Each path is a new rotation, seen through one point. The rows after it are directions, each followed by how far the rotation turns it, in deg/step (0 if it stays put).
Each turn is a multiple of 5 degrees from 10 to 175, or 0.
Each row of a path follows its step; steps can be skipped.
path 1
step 0: [ -7 -22  34  40 -21  22 -17  12 -26 -26  56  -5  15  21  31  31  45  -5
  -6  10  16   1  26 -18  25  19 -49 -36  29 -13 -32  15 -66  39  77 -22
 -18  66  -7 -44 -12   3   6  23   5  18  36  37  -3  37  24  16  -2   0
 -13  10   2 -22 -23  29 -20]
step 2: [-14 -30 -19  70  14 -17  10  33  -5 -16 -57   8  -6 -14  -5 -27 -48   8
  18   4 -33 -11 -11  53  52 -20  34  27   0 -23 -13  32   7 -16 -14  17
 -35  67 -10  15   9  26 -15 -21  -6  43  -1   7 -44  10  24  27  38  -6
   8  34 -69 -20  23   7 -44]
step 3: [ -6   9 -23   6  32  16  26  -8 -37  17  10  12  34  13 -10  -4 -71  52
  31  27  16   2 -45  -3  -9  -7 -24   6 -17 -10 -15  20 -48  -9 -52 -11
 -32  59 -14 -19  31 -49 -16 -51 -25  56  -2  17   5  62 -12 -42 -11 -11
 -15  21   0  23  37  30   9]
step 4: [ -6   0  37 -12   0  -9  -8 -43 -35 -22  30  34  14 -26  11  23 -23  41
  17  -5  -5 -17  -9 -33  64 -21 -11   5  27  22 -22  40 -58  23   7  42
  -6  28 -60 -51 -30   1   1  16   4 -13  32  74  17  -6  19 -59 -19  11
 -39  -7  11  29  14 -20 -34]
step 5: [ 12 -49 -12  34 -12 -18 -29 -56   0   0  11  18 -57 -22   3  34  25  38
   2   4  11  45  18 -43  29  -6  35  12  10 -67 -40 -25 -33 -17 -11  33
  14  -2 -11 -17  10   5  26  40  29  -9  19  25  52  24   1 -27  11  31
 -14  10 -54 -23  -9  64  -9]
step 6: [ 23 -22  14  37   2 -18 -59 -28 -12 -10 -34  34 -46  -1 -10  27 -14   9
 -42  -7   9  29 -19  54  30 -22 -27   9   1 -30  -8  10  49  -3 -26  11
 -31  26 -57 -15   0  24 -23 -22 -12  58  12 -63  22  34  18  14  23  38
   8 -51 -35 -50  -5   2 -21]
step 8: [-45  -2   4  -5  44  -9  -5  -3 -44  -6  22  40   7  40   3  -7 -26  24
 -12  -8  34   0  -2  16  46  17   6  30  22  24 -31 -42 -51 -44  -3  40
 -23  27 -16 -50 -10 -49   7  15  -8  -9 -61   1 -16 -16  13 -52 -34  23
 -12  13 -10  22 -61 -59   4]
step 9: [-20 -21  29  43  19   3 -11 -29   1 -26  26   9  -3 -15 -12  47   4   3
  25 -34 -18  11   8 -15  27 -20  83   9 104 -14  -9  -4  -6 -30 -77   5
 -10  -6  -8 -31  30 -11  27  47  33   0   8 -23 -27  -4  17 -14 -29  -7
 -19  29 -35  25  18 -10   9]
step 10: [ 46 -41 -28  46  45  25 -91  -3  -7  30  17  13  26   1  24  41  -1 -10
 -14 -14 -45  41 -12  19  -9 -42 -31  -6  29   0  -8   2 -25 -15 -23  -9
  26  39 -16   2  -1  32   1   9  53  34  -1 -54 -11  37 -10 -33 -37  16
   8 -24  -2  -2  16  44  12]
step 12: [-25  21   7  16  45  -5   5  11 -39   5  44  38 -44  15  25 -10  14  13
  18   7  13 -14  29   5  19  -5 -15  -7 -16 -15  -9 -20 -13 -34  -1  11
   0  -2 -37  17 -68 -10  -8  13  47 -11 -99  44 -19  22  45  29  -4 -16
  -4  15 -78 -30 -30  -2  21]
step 13: [-18  43   8  25  54  15  28  -8  14  29 -41   8 -35 -18  27  -3 -36  -9
  26  42  14  26  17  25  14   1  66  55  62 -13 -13  -2  14  22 -20 -22
 -18   9 -45  24   6  -5  12   4   5  39 -40 -30   1  32  39  -9 -27  -2
  10  15 -69  50 -15 -29 -11]
[ -5  -8   6  -1   0  14  10  -6   2 -15  -2  -1  10  -9  -5 -13   5   4
   4  -9 -10   4  10  -3   4  -8   2   1   5  -8   3  -1  14   0   4  -3
  -9  -1  -2  -3 -17   4   4   7   1  -2  20   0  -9   4  12  14   6   6
  -9  22   5  -1   7  -7  -4] | 155
[ -1   9   3   6  -3  -5  10  11  -8   4  -1  -7   8 -17  11   0   5 -14
  -3  11   9  -6   7  -4  10  -1  -1   2  -6  -1   9  -1   2   7  -1  12
 -11   3 -13   1   7   5  -5 -21   0  -9   9   4  -1   7  -2 -12  10   0
   0  15   0   1  -6  22  -3] | 25
[ -3  -4   3  13  -4  -6  10  -3  -5   4   4 -11   2  -3 -26  -1   7   5
  15   2   7  -2 -13  -8   7  -4  -3  12   5   2  -6   0   4  -6  -3   5
   6 -12   9  11  -1   7   5  -2  11 -10  -4  -6   0   0  13  -9   5   4
  15   1 -16 -13 -10  -9  -6] | 100
path 2
step 2: [ 11 -16 -44  16  19  10 -27 -19 -47  10 -44   4 -30  57 -32  34 -48 -34
 -25  51   5 -29  20 -29   0  28  33 -15 -58  87   4 -16  -2 -16  -3   4
 -18 -16 -42 -48  37 -37 -31  26  -3  44  55   8 -13  -5 -21  63   6  29
  25 -38 -19  21 -30 -13  -3]
step 4: [-26 -19 -25 -21  13   0 -32 -13   9  13 -76 -28   4   8   1  31 -24 -61
  34  -3  15  -2   8 -24   2 -27 -16 -15 -30  62  12  14 -15 -41  34 -32
  21 -91 -19   9  30   0 -10 -59  -2 -10  63 -50 -46  14  11  30  17  38
 -12  -9  57 -23   9 -38  47]
step 5: [-10 -60 -55 -31  31 -43  12  18 -10  41  23  -5 -30  21 -19 -38 -19 -51
 -39  93 -15 -44  33  -1 -17  68  27 -18 -26  68   3   8 -46  11  32  31
 -26 -20 -24  -2   2 -20 -30  12 -34  24 -26  13  -2 -29  32  14 -10  17
 -13 -36  15 -16   1 -26  45]
step 6: [-54 -22  20 -16   1   3  -9 -25 -11 -16 -42 -28  12  -1 -13 -15  -5  32
   5  53  13  14  57 -33  -8  -2   6 -29 -14  68  44 -18   9  32   5 -55
 -31 -13  19 -29  -8  88   6  12  48 -16   3 -14   0  14 -15  30  30  48
  18 -91  52 -32  39 -27  25]
step 7: [-49 -23 -49 -45  97 -50 -73  -7   4  -7 -38   2 -14  47  14 -25 -38 -20
  17  22 -13   8  -5  -4  23  19 -52  37  22  33  13  60 -19 -10 -13 -14
 -22 -44  -3  29  -9   6 -14  -6   0   2  12 -52  13   1  71  29  -4 -13
 -46 -13  38  -4  -8 -29  27]
step 8: [-10 -56 -21  33  -6 -21 -11 -39 -19 -29  -7  -9 -68  24  -8  15  31  11
 -27  67   0 -32  16   2 -31   6  -4 -31   2 117  23  33 -20   0 -20  13
  15 -19   3   0  19 -35 -55  -4  35  35  23  26  17   3   6  50 -15  31
  58 -58  30 -23 -22   3   2]
step 9: [-39 -53  -5 -11  23 -18  -5  28  34  13  15 -15  39  61  44  11  31  -2
 -34  11   4  10   4 -62   7  10 -52 -24  12  47 -24  44 -25  15 -25 -48
 -33   2  20 -22   1  66  10  56   6   7 -47 -71  34  -7  -6  45  37  27
  17 -40  16  -4   7 -21  48]
step 10: [-29 -16 -40 -22  16  15 -73  -8  -3  36   3 -40  -5   8 -35  45 -35  -1
  -2   1   2  -6  -7  -6  24 -32  20  -3  22  44  51  81   2 -32 -20 -19
  -1 -45  32  29  10 -31 -10 -38  -1  11  47 -37 -17  29   0  61  -2  24
  10 -46  16 -11 -45 -86  21]
step 11: [  7 -40 -50 -13 -10  -2  14 -10  -8  23  47  11 -62  61 -12 -61   6 -26
   4  52 -20 -63  -7 -25  40  14 -22 -42   4  92 -34  39 -23   9  20   8
 -35  19 -19 -19 -11   0 -30  12 -10 -31 -17 -15  37  11  -6  -2  -9   9
  56 -16  38  28 -22 -61  14]
step 12: [-48   1  20 -41  -7  39 -28 -27 -29 -23   7 -22   9  36  19  36   6  10
  -1  10  12  12   7 -17   3  -8 -21   4 -45  28  41   3 -27  14   5   2
 -14   2 -20 -72  10  50  -6  20  20   1  20 -68  17   5 -33  38  55 105
   6 -49  20 -33 -42 -71  19]
step 13: [-27  -3 -62 -12  59 -28 -55   8  -8  24  -7 -68  13  69   2 -23 -86   8
 -24   1   9  -4  10  13  51   9 -14  13  28  57 -28  24 -50 -39 -16  28
   4 -15 -41 -16  -2 -30  14 -21   7 -25  41  -6  25 -16  14  15  34 -22
  -1 -26   8  31  -4 -69  33]
[ -2   3  -3  10 -11   9   4   5   3  -6  -8  14   4  -2   2 -12   0   8
   4  11  -9   4   5  -2   2 -13  -4   2  -4  -1 -13   5   2  -9   4  -2
   5   0   7   1  -4  17   7  -6   3   7  -7 -13  -4 -13   9  11   6  21
   9  19  10   9   9  -1  -6] | 135
[ -3  -2   0 -13   1  -5 -15  -2   0  -1  -9  -3   8   7  -4  -3   9 -14
  10 -14  13  15  -1   2  -3  -7   4  10  -1  -3  -3   7  -3  -8  -5   8
   7 -10  12   2   9   7  10  -6 -10 -22  -8   7  -2  -5   6  10  15   3
  -6  -5  -4   1 -10   2  -9] | 125
[ -2  -4  -5  -7  -9  -3  -2 -24  -4   7   5  12   0  -5  -9 -15   1   1
  -1   5 -16   2   6  12   5   5   9  -3 -13  -5   7  -5   2  -3   8   0
 -10   9   5  -2  -6  14   5  -3  -6 -12   5   0   9  22   2   2   2  -2
 -10   7  -3  -8  -1 -15   4] | 65
[ -3 -10   0 -11   5   2 -10   7  -8  -1  -3   0  -1   8  -2  -2  -5  -5
  -2  -1  13  -5   2  12  -3  -8  -1 -14  -4 -25  -9  -4  -1   8  -2 -13
  -6   2  -4  -5  -1 -14  -3  10  -5  13   5  -5  -1   4   4  20 -10  13
 -17  10   2  -7  -4   0  -8] | 140
[ -1   4  -4   0   4  -9  -3 -19   2 -12  -8  11   8   0  -5   3  -7  16
   3   6   4  11   2  -2 -12   8 -21   3   9   0  -8  -6  -9 -13 -16  -4
 -11  11 -10  -6  -1  -1  -4  -2   2   7  10  18   9  -4   5  -3   5   5
  -4  -2  -2   4  -9   3  -5] | 60
